(in the rows, 128 means zero)
Where one turn sends some rows of the set: a few examples, then the rows asked:
K_119: [ 95 113 128 118 116 105 153  97 142 111 137 108 116 123 139  97  92 139
 160 138  91 145 112 129 112 101 146 160 152]
K_814: [ 84 134 137 130 131 119 152  99 146 125 151  90 102 100 168  96 109 131
 162 137 114 136 145 137 125 131 118 165 144]
K_509: [155 129  99 142 144 169 114 132 130 120 110 111 123 175 123 156 146 116
 123 158 101 120 147 110  88 130 142 123 133]
K_801: [136 116 111 131 131 193 109 127 121 131 107 117 116 151 148 115 106 134
 136 124 112 129 138 139 121 135 137  69 127]
K_810: [137 114 131 131 136 137 143 122 126 144 148 119 119  71 165 111 123 139
 138 122 144 131 131 153 143 122 124 195 137]
K_964: [151 118 109 137 145 148 116 148 107 110 122 129 118 193  77 139 135 134
 136 145  98 142 115 109 135 125 122 132 140]
K_969: [116 117 134 101 122 134 141  99 142 116 132 110 147 119 147 128 141 151
 118 157 148 135 131 135 124  71 125 195 117]
K_744: [102  94 149 160 130 109 117 131 125 135  87 116 121 116  74 168 124 121
 106 124 133 165 157  95 126 120 134 134 151]
K_185: [ 98 136 149 114 153 136 149  89 131 126 129  92 106 111 157 108 130 152
 163 150 134 139 110 147 156 122 100 168 130]
K_294: [118 125 127 119 124 175 117 130  94 144 134 125 130 184 112 118 108 143
 129 119 113 152 127 136 155 122 112  86 108]
K_403: [ 83 138 108 136 137 121 105 103 152 109 142  90 106  95 146 105 114 129
 151 154 145 135 138 130 112 143 125  92 135]
K_117: [155 101 138 136 129 100 122 134 143 113 123 123 147 107 140  87 119 133
 154 117 102 113 114 132 149 102 136 187 118]
K_389: [118 126 143 160 139 101 117 116 123 110  77 128  99 124  72 152 124 105
 123 132 131 145 159  89 146 125 136 136 141]
K_502: [ 93 127 158 134 127  94 150 120 124 151 150  99 134  97 149 103 109 137
 159 112  91 126 135 134 138 131 116 171 113]
K_276: [128 109 155 136 113 149 127 151 142 113 123 112 155 178  96 144 126 108
 117 146 114 106 145  83 113 141 119 114 135]
K_771: [142 130 128 133 124 170 101 142  95 142 135 126 132 179 117 113 123 139
 138 108 109 141 144 129 171 119 120  97  98]
K_536: [140  98 123 140 135 150 108 161 115 126 132 119 129 201  88 140 132 140
 133 141  93 150 116 111 121 126 124 125 146]
K_966: [135 114 102 140 146 131  85 138 136 126 145 114 131  67 144 115 139 133
 121 121 173 122 124 145 131 135 128 115 124]
K_523: [108 143 119 110 131 122 108 122 111 122 170 131 133  94 107 130 132 133
 111 130 193 136 136 133 158 130 114 129 109]
K_148: [111  99 152 174 146 113 101 128 142 123  66  96 114 119  94 162 138 126
 125 134 127 143 156  96 122 115 129 127 145]
K_595: [ 88 109 153  94 118 126 158  97 147 103 129  99 136 126 136 113 114 153
 146 163 130 144 105 134 118  89 114 167 140]
K_48: [115 101 127 150 150 108 127 124 113 139  59 121 120 121  73 169 121 135
 115 119 128 157 126 104 132 117 136 128 134]
K_249: [128 116 123 130 115  88 149 113 141 119 126 119 141 109 143  91 102 128
 151 116  83 113 122 124 118 107 146 162 115]
K_404: [114 145 148 102 140 126 154 103 118 132 142 123 129  97 143 118 123 143
 135 133 153 127 128 142 163 119 105 192 112]
K_432: [123 109 130 156 155 121 123 114 132 114  51 119 106 108  83 161 123 118
 122 134 132 136 132 104 136 129 134 123 142]
K_527: [128 105 140 142 144 111 137 131 129 146 133 103 128  81 159 106 119 148
 166 109 113 129 107 154 159 123 113 174 125]
K_470: [148 103  98 144 139 160 120 146 126 134 109 116 137 160 123 160 126 122
 116 143 100 123 135 113  78 134 151 116 137]
K_751: [152 105 138 120 122 154 135 157 133 111 118 141 160 167  86 142 123 113
 108 141 116 101 130  93 118 149 127 120 131]
K_658: [149 116 120 141 136 198  90 129 130 138 111 106 122 156 162 124 129 140
 128 133 127 135 149 141 134 122 129  89 115]
K_151: [153 108 123 132 127 121 119 117 134 107 140 120 134 109 146 110 142 144
 138 133 137 137 133 141 141  76 132 208 124]
K_312: [139 132 144 130 106 180 114 139 130 124 140 142 129 153 122 105 100 104
 115 111 126 116 169 109 142 145 130  90 123]
K_792: [ 79 132 132 137 117  89 101 137 125 129 171 107 132 102 117  96 106 121
 140 110 130 132 143 117 137 147 125  96 116]
K_637: [113 131 143 168 150 101 108 118 120 126  65 100 113 134  81 166 142 128
 133 130 114 150 154 100 144 110 125 138 123]
K_935: [ 87 148 106 108 146 123 104 102 112 118 140  98 111 118 118 121 138 156
 147 157 158 144 107 147 152 124 107 106 104]
K_136: [122 119 146 123 103 187 118 140 133 136 150 132 133 158 127 118 107 113
  98 118 141 134 167 114 142 136 123  95 129]
K_300: [115 118 103 148 146  94  79 150 114 144 147 104 136  98 123 107 130 145
 154 107 124 137 106 149 148 136 122 103  94]

K_771 goes to K_658
K_119 goes to K_249
Where do these go?
K_637 goes to K_148
K_185 goes to K_814
K_964 goes to K_509
K_966 goes to K_523

Where one turn sends some rows of the set: a few examples, then the rows asked:
K_686: [146  99 177 179 130 106 133 149 117 139  87 121 173  98 107 144 111 142
 110 131]
K_588: [155  98 122 142  90 112 167 140 119 138 131 133 113 108  87 134  84 123
 135 137]
K_367: [124 152 184 138 188 112 138  89 121 143 127 155 148 102 128 113 116 140
 125 117]
K_974: [126  85 142 160  97 129 167 128 109 169 105 134 147 117 124 131 102 144
 106 116]
K_431: [164 122 157 137  95  81 118 143 173 124 139 137 143 102  90 115 127  95
 110  99]
K_460: [ 83 159 158 134 116  91 178 129  95 170 103 130 129  91 109 153 126 127
 116 101]
K_83: [163 139 172 134 170  85 129 107 134 134 118 148 123 101  91 113  80 120
 146 132]
K_715: [151 126 179 148 178  92 126 103 120 158  96 151 143 104 111 113  81 134
 123 124]
K_95: [159 109 164 159 102  82 113 148 154 149 120 136 163 103 104 112 125 107
  96  95]
K_64: [141 140 176 154 183 104 127 108  97 147 135 152 146  96  95 113  92 133
 130 134]
K_823: [102 145 162 121 113  79 193 125  97 166 109 138 113  98  95 158 105 115
 109 104]
K_437: [143 148 178 121 173  95 140  85 157 128 109 148 129 106 124 113 102 130
 141 117]
K_491: [111 139 184 162 144 138 153 130 124 109 139 128 171  91 123 149 161 151
 121 125]
K_554: [109 157 151 115 107  68 182 129 116 157 101 127  98  88  87 155 107 110
 132 107]
K_682: [137 124 181 135 121 107 150 120 180 103  90 119 151 103 139 149 140 137
 131 116]
K_210: [131 117 113 154  92 122 132 143 132 155  95 112 140  91 111 120 121 146
 156 122]
K_873: [136 102 201 156 136 120 185 126 124 114 138 144 157 117 123 160 113 131
  83 128]
K_778: [152 106 177 158 110  98 142 141 130 140 163 154 157 112  94 120 124 106
  73 100]
K_910: [136 136 170 141 110 107 145 132 146 119 184 147 153 105 101 115 156 107
  99  99]
K_150: [ 94 168 152 114 114  86 190 127 103 155 127 130 113  86  88 157 126 117
 129 107]
K_268: [ 95 156 161 111 113  82 189 120 123 161  99 131 114  96 112 158 119 121
 122  98]
K_518: [ 91 171 147 123 112  83 167 133 111 163  97 120 117  81  99 149 131 125
 139 102]
K_525: [173  96 172 147 116  86 152 145 153 105 101 125 133 102  90 150  91 115
 126 139]
K_547: [146 137 156 143 101  94 110 138 171 124 143 132 155  99 105 108 162 110
 118  90]
K_840: [139 104 132 121  86 112 169 115 169 137  95 130 118 116 132 132 111 136
 135 113]
K_176: [121 104 144 126 103 136 202 112 126 132 155 149 120 119 123 142 113 134
 111 121]
K_973: [138 131 173 135 105  98 140 124 175 124 150 144 153 109 120 115 156 110
  97  86]
K_286: [125 137 118 120  95 131 166 124 143 118 148 127 117  97 105 128 138 136
 164 127]
K_981: [100 158 145 135 113  81 170 140  86 169 110 125 118  85  80 153 110 118
 125 113]
K_59: [128 123 177 162 113 110 136 135 131 140 165 149 174 109 111 116 154 118
  78  94]
K_57: [137 141 176 127 131 117 174 126 158  74 155 130 133 100 106 153 141 130
 135 133]
K_616: [ 99 149 155 129 108  73 169 128 108 176  80 123 125  93 104 150 109 119
 123  99]
K_926: [ 98 126 137 139 105 146 169 112 134 145 123 128 148 107 145 129 150 156
 128 108]
K_399: [144 155 166 136 172  95 112 102 141 139 103 138 139  92 110 107 107 135
 153 121]
K_652: [151 139 157 153 120 101 121 151 153 103 106 109 146  79  95 138 136 131
 162 135]
K_449: [135 165 176 123 180 105 142  95 131 119 144 150 128  98 109 113 114 130
 149 128]
K_325: [115 117 126 158 106 146 166 140  85 148 158 134 143  96  98 130 125 147
 132 134]
K_126: [158 115 158 166 103  93 116 156 125 146 153 141 162  97  80 111 128 103
  95 107]
K_942: [146 113 175 171 134 116 155 155  94 110 149 130 151  92  77 152 113 131
 115 146]
K_568: [140 135 189 136 180 105 157  93 109 138 142 164 135 110 106 121  92 128
 114 127]

K_126 goes to K_95
K_210 goes to K_840
K_686 goes to K_525
Where do these go?
K_367 goes to K_568
K_554 goes to K_518

